One turn moves every row onto another: examples first, then more rows asked
Q897: [  3  13  -5 -16 -15   6   5  26   1  -2  -3 -20  -9 -17]
Q409: [  0  23  -9 -19  -9   2  21  14  11  -9  -5  -4   7   4]
Q144: [-28  34  -7   7 -17  31   2   7  -8  15  -8 -43   7  -9]
Q364: [ -2  30  -1   3  -6  29  21  -1  -5  14 -10 -15  25  17]
Q621: [-39  29 -33   5 -19  26  12  14  -4   8 -14 -14  22   3]
Q48: [ 14  13  -4  -6 -17   5   7  12   0   1  -1   9   6 -19]
Q182: [-32  29 -39   9 -14  17   2   8 -16   9 -11 -13  15   0]
Q954: [ -9  22  -5  -3 -25   8   0  25  21 -15  -8  -3 -11  -5]
Q917: [-23  17 -18  32 -27  21 -11   2   9   9 -12  -2  12 -17]
Q532: [  1  28   5  10 -16  30   0  -3 -17  21  -6  -8   8 -25]
Q585: [-28  28  -9  29 -29  30  -5  -4   8  14 -12  -9  19 -15]
Q646: [ -5  12  -7 -19 -21   8  11  22  12  -1 -11 -18  -7 -26]
Q16: [ -6  14 -24  -3 -32   7   0  18   7   0 -18  11  -3 -20]
Q941: [ -6  19   2  -8 -22   8  10  19  27 -12  -7  -3  -3 -15]
Q447: [ -3  23   0   3 -19  36  13   2 -14  27 -12 -12  20 -24]
Q506: [-17  28   4  24 -14  22  -5   7  17  -2  -8 -24   0  12]
Q936: [-24  36   5  22 -16  28   1   1  12   4  -4 -30  12   8]
Q213: [-33  36 -29  13 -19  25   6  -1 -10  15 -16 -18  21   2]
Q586: [  0  35  -6  11  -5  21  10  -7 -10  10 -10  -5  15  20]
Q305: [-26  17 -13  26 -29  29   2   5  16  10 -13   2  25 -12]
Q133: [-16  23  12  19 -16  30   6  10  23   3  -6 -24  14   8]
Q376: [  2  26 -12  -9 -13   2  12  15   6 -12  -4   8   5  10]
Q2: [-24  33  -6   0 -12  27  -1  17 -15   8  -2 -38  -3 -15]
Q709: [-30  28  -6  -3 -20  36   7  22  -6  13  -9 -37   5 -19]
Q167: [ -9  27   2  15 -19  32   2  -7 -11  26  -7 -21  19 -22]
Q373: [ -6  18 -31 -18 -17   2  10  22  -6  -1 -16  -8  -2  -3]
Q172: [ -8  16 -21  -8 -27   6  13  11  16  -3 -18  15   6 -18]
Q539: [-10  36  -7  14  -9  25  11 -11  -9  16  -6 -16  27  11]
Q194: [-14  21 -27 -22 -18   3  17  20   9  -6 -18  -9  -1  -2]
Q765: [  8  12 -12 -16 -17   5  17   9   3   5  -9   6  10 -22]

Q621 -> Q709
Q182 -> Q2
Q144 -> Q167
Where do these go?
Q765 -> Q409
Q48 -> Q376

